In the data rows, the value 500 means zero.
Here are some points:
np.array([472, 572, 545, 495, 528, 428, 487, 552, 522, 382, 626, 508, 502])
np.array([363, 394, 318, 419, 763, 444, 654, 356, 576, 601, 699, 520, 149])
np.array([293, 659, 511, 458, 517, 423, 650, 501, 456, 486, 490, 519, 699])
np.array([603, 633, 653, 426, 527, 403, 396, 592, 542, 477, 511, 495, 482])
np.array([517, 427, 715, 475, 616, 229, 544, 592, 360, 393, 446, 337, 18])
np.array([526, 455, 443, 743, 416, 539, 532, 605, 573, 557, 494, 372, 527])
np.array([428, 522, 334, 643, 540, 578, 544, 417, 431, 543, 617, 415, 354])
np.array([470, 510, 562, 492, 650, 309, 483, 286, 546, 343, 479, 790, 616])
np.array([496, 471, 597, 586, 645, 409, 566, 461, 521, 381, 515, 542, 585])
np.array([334, 619, 460, 563, 497, 468, 604, 530, 492, 424, 593, 566, 650])
np.array([539, 633, 435, 414, 533, 562, 537, 448, 518, 649, 500, 450, 576])
np.array([482, 577, 441, 536, 442, 629, 503, 586, 586, 432, 492, 406, 647])
np.array([561, 205, 670, 153, 854, 305, 585, 404, 458, 644, 483, 476, 42])
np.array([590, 428, 453, 263, 504, 350, 299, 406, 512, 557, 538, 632, 493])
np.array([227, 628, 405, 581, 508, 448, 662, 512, 447, 449, 603, 653, 688])
np.array([276, 613, 358, 436, 541, 793, 534, 560, 656, 528, 382, 421, 713])
np.array([593, 555, 707, 528, 419, 607, 464, 573, 494, 538, 472, 443, 511])
np.array([514, 464, 541, 487, 536, 487, 482, 510, 464, 471, 595, 383, 470])
np.array([386, 449, 433, 474, 408, 412, 317, 406, 599, 425, 372, 718, 357])
np.array([491, 360, 558, 508, 701, 559, 526, 427, 401, 601, 488, 481, 144])
17 more points follow, each with its number after it:
np.array([481, 405, 502, 365, 476, 545, 483, 440, 384, 461, 632, 414, 366]) 0
np.array([576, 342, 523, 443, 597, 570, 466, 494, 422, 472, 578, 359, 325]) 1
np.array([360, 394, 511, 899, 153, 658, 579, 527, 409, 316, 486, 561, 680]) 2
np.array([465, 380, 493, 334, 485, 572, 503, 440, 359, 484, 610, 418, 350]) 3
np.array([513, 532, 578, 497, 550, 443, 502, 540, 499, 394, 611, 492, 480]) 4
np.array([624, 27, 648, 392, 828, 519, 554, 398, 285, 643, 610, 506, 188]) 5
np.array([530, 525, 482, 444, 544, 560, 445, 502, 585, 454, 504, 396, 603]) 6
np.array([593, 445, 160, 934, 248, 744, 588, 862, 259, 682, 238, 260, 396]) 7
np.array([686, 374, 501, 777, 433, 535, 508, 573, 633, 614, 379, 446, 549]) 8
np.array([570, 991, 193, 701, 532, 517, 593, 282, 401, 689, 314, 392, 412]) 9
np.array([631, 627, 722, 531, 410, 411, 371, 661, 596, 501, 479, 443, 588]) 10
np.array([489, 801, 312, 583, 506, 482, 556, 412, 527, 578, 445, 378, 517]) 11
np.array([610, 422, 665, 478, 374, 471, 404, 372, 312, 297, 573, 853, 463]) 12
np.array([595, 491, 269, 466, 608, 420, 500, 280, 777, 630, 173, 720, 588]) 13
np.array([410, 642, 523, 490, 510, 425, 490, 527, 563, 421, 520, 495, 576]) 14
np.array([576, 561, 619, 578, 430, 498, 469, 634, 499, 343, 662, 444, 674]) 15
np.array([441, 562, 569, 432, 490, 277, 452, 422, 473, 450, 636, 698, 560]) 16
Which three of these numbered points are nearest to each point below, ignoring the 3 directions in which the first points spread most? Their numbers follow each, nearest first.
np.array([718, 497, 540, 775, 261, 489, 390, 554, 718, 572, 401, 561, 589]) > 8 10 13
np.array([612, 398, 616, 461, 644, 475, 516, 526, 493, 428, 488, 609, 337]) > 4 1 15
np.array([385, 415, 503, 309, 557, 435, 620, 407, 395, 432, 464, 884, 390]) > 12 3 0
np.array([356, 643, 529, 486, 496, 454, 589, 515, 496, 464, 528, 493, 655]) > 14 4 16
np.array([385, 488, 394, 539, 403, 668, 416, 562, 606, 367, 562, 480, 731]) > 1 6 0
np.array([729, 525, 401, 511, 513, 470, 556, 592, 592, 887, 232, 544, 309]) > 13 8 11
np.array([307, 727, 512, 449, 543, 308, 509, 521, 518, 433, 439, 558, 578]) > 14 10 16
np.array([366, 631, 203, 345, 411, 607, 505, 342, 536, 606, 247, 703, 683]) > 13 11 6
np.array([446, 599, 382, 362, 468, 593, 485, 549, 524, 516, 487, 428, 642]) > 6 14 1
